The rows below come in pairs that one turn or mirror swaps. Which row does each named row swap with?
The rows were stretched afterwards, more along some directions than others.
gos: [-21 -19  11 -16  -2  -3 -14 -33 -18  -4 -41 -23   1  -2   5 -15   8   4
 -14  -3 -24]
feve: [ 42 -10   0 -16  -2 -29   8  -1  26 -22 -37   7 -18 -39 -15 -14  27  11
 -26  31 -13]
pefud: [  3  11 -22  15 -16  46 -17 -12 -12   4  36  -1 -22   3  -2  -7 -12 -14
  23  28   9]
vur: [ 14  -2  -7   8 -21  34  11   7  -3 -17  -3  40 -34   9  19   3  -9 -24
  29  16  22]
rozod: [ 23   9  11  -6  -8 -44  -9  20  11 -16 -17   3  -4   9 -26  27  56   9
  -4  23  -4]
tuger: [ 26  -7 -25 -37  16  10 -25  25  -5  -4  -9  -5 -23 -61  -9   6   9  16
  -4  -6  -2]
nuro: [-16  20  22  14   9  -2   9 -11  -9 -22  13 -15 -10  35  12 -12  14 -21
  23 -15 -12]
buke: [-15   7  47 -21  11 -45 -19  52 -19 -34 -45  -7  -5  12  32   4  32 -24
  23  31  -7]
zadi: [ 24   1  -5  -6 -11 -43 -26  20   3 -31 -33 -10 -21  -6 -18  26  48  -5
  -6   2   4]
dul: [ 12   0   2 -12 -11  27 -10  11  -4   5  -8  45   3   2   6  26 -22  19
  14 -17   8]
sib: [-12  10  13  -5  22 -42  -9  14  17 -37 -14 -18  -7   1  27   2  40 -40
   5   2  17]
Beba: [ 24 -27   5 -11  16   3 -11  10   3 -16 -27 -12 -24 -59 -13 -15  29  25
  -5 -13  14]
zeru: [  0  13  16 -16  17 -24 -21  29 -25  -7 -18 -18  17  18   4   5 -13 -16
 -29  32  19]
Bil: [-15 -29 -29  22  10  -3   6 -57  18 -24  -3  -6   8  -1 -14   6   6  -5
  18  13   8]
lalob: [ 15   8  -2 -15  10  -3  10  30  -4 -10   6  37 -15  -3   9 -16 -21   1
  31  40  16]
Kefi: [-23 -15  65 -37   9  18   2  18 -17 -31 -41  -1  -9 -23  45 -18   0  -4
  11   1   2]
Rin: [ -8  35  20 -20   6 -41  -7  67  12 -42  -2   3 -15  11  24  34  34 -33
   4  21  13]
mobav: [-11  -7  -1 -27  -1   8 -12  41 -49 -22 -19  10 -36  13  11  -1 -13 -33
  29  23  28]
nez: [-24 -20  38 -34  37 -25  19  20  -6 -46 -25 -29 -26 -34  26 -45  32 -17
  35  45   2]
lafus: [-11  27  -4 -16  11  15  24  12   0 -28  10   7 -24   6  16 -16  19   1
  20   6 -13]
luv: [ 10  41   1 -18   5  -5  19   2   3 -15  -5   5   7  -6   6 -16  36  -9
  10  23 -11]
sokam: [  7   0   0  -4   3  49 -17  30 -36  -9   0 -26 -45  -3 -21 -15 -11   9
  11  32   0]
sut: [ -4  13  29 -10  -3 -17  34  12 -33 -36 -38  -3 -11  48  -3  -2  34 -50
  16  38 -20]
vub: [ 32 -15 -20  -2   0  24 -14 -15  20  -4 -16 -22 -41 -44 -22  -3  22  21
 -18 -16 -22]
lopap: [ -3   1  22  15  -6  21 -42  13   5 -32 -16   6  -5  -4  -1  21   8  20
   9  36  14]
Por: [ 12  52 -16  -7   0 -40  19  56   9 -13   6  31   6  36 -14  27  46 -35
  -2   1 -20]
kufit: [ 50  -8 -11 -11   4  -9 -35  31  -1  -2  -8 -11 -45 -41   6 -23  25  11
  -2 -24  -1]
pobu: [-17   5   3 -27  20 -22   5  25 -25 -21 -22 -16  -4  14  19 -17   8 -32
 -21   0  11]
rir: [-48 -40  20 -24  11 -41   1  15  -6 -23 -35 -23   4   4  29 -21  12 -27
 -19  35 -14]
pak: [-17 -15   6 -23  -2   6 -11  26 -31 -10 -29 -12 -35   5   2 -31   2 -53
  13  54   7]
Firag: [-18  -6  47 -17  11 -12  13  21 -12 -48 -23   8 -16  14   0   4  21 -25
  56  31  -3]
Dunu: [ 14  22  41 -23   6  -4 -10  60 -19 -34 -46  43 -17  -4  41   8  11  -5
  45  34  12]
vup: [  8  28  25  -7   8 -38   4  49   7 -42 -19   4 -11  21 -14  56  25 -34
 -25  46  18]
lep: [-12 -21   7   6   8  46 -22 -12  -3 -15   6  25  -6  -4  21  -7 -31   9
  46  15  20]
pef: [ 28  -7  23   0   0 -10  21 -10 -22 -39 -38 -28 -38  16  -6 -35  34 -27
  28  49 -28]
vaf: [-30 -41   5  11  11   0  27 -49  -5 -27   1  -5  21  17 -25  -9  10  -4
  25  35   3]
fas: [ 23   7 -15  -3   2 -15   1  -7  -9  10 -17 -29   3 -13 -39  -2  37 -15
 -32   5 -30]
nuna: [ -4 -40   0 -13   9  24 -33  -3 -26 -18 -26 -22 -45 -34  12 -31 -21   7
   9  18 -13]
somu: [-12  24  36 -22  12  -1  15  59   1 -26   0  17 -18   5  30  12  -5 -41
   1  45  14]
kati: [-28 -10  28 -17   9  26   0  11 -34 -15 -26   9   1  23  14 -22 -28 -10
  15  33  -9]
muta: [-14  11  33 -51  25  -2   4  58  -3 -27 -19 -14 -29 -30  39 -19  13 -27
  20  25   5]
zus: [  7  20  12 -41  14   0  10  37 -21 -15 -10  -7 -21  -5  24  -2  16 -32
  -2   2  11]
gudeg: [ -2  25  21 -13   6 -35  42  13   6 -19  -8  30  22  32  11  38  12 -38
  -1  14  13]
duru: [-13  14  12   1  21 -27  13 -25  13 -29  -8  -9  15  21  13  -5  34 -17
  -6   0  -6]
kikub: [  3  11  -8   3  15 -24 -17  16  13 -32 -30  -5 -19  16 -12  41  45 -21
   2  -2  21]
kad: [ -7   4  29   2   0 -25  -8  12  24 -33 -24  -7  -6  11 -10  25  32   7
  -3  26 -27]
velu: [ -4  -6  10 -40   5  14 -44  35 -26 -17 -19 -33 -34  -8  14   3   6 -31
   8  40  13]
nep: [  4   9 -33 -20   3  -3 -37  26  11  15  -5 -20 -18 -51 -15   4  25   2
 -27  -4 -18]
muvuf: [ 14  14  14   5  19 -41  10  -5  11  -8 -11 -15  27  12  -1  -9  21   1
 -41  -2  -8]
Kuni: [-22  -9  31 -37  25  -4 -11  31   8 -41 -26 -15 -18 -44  46 -47  19   3
  29  21  -2]
Sos: [  1  -7  17 -24  29 -61  -5   8   0 -15 -29 -34   3 -14  14 -17  27 -46
 -34  -1  -6]
tugi: [ 30   9   5  12 -10  17  12  -3   7 -28 -17  43   5   4 -18  25   3  31
  39  11   0]
Depef: [ -4 -45  -2   8   3  -9 -17 -27   9 -19 -21 -27 -35  -8 -11 -13  10 -17
  -9  -7 -17]
Naf: [-33 -23  29   9  10 -15   9 -11  -7 -23 -12   4  23  15   1  13   8 -21
  24  46   8]

pef is swapped with Dunu
feve is swapped with lalob
dul is swapped with Depef
nuro is swapped with Kefi
nep is swapped with vaf
pefud is swapped with Beba
mobav is swapped with zadi

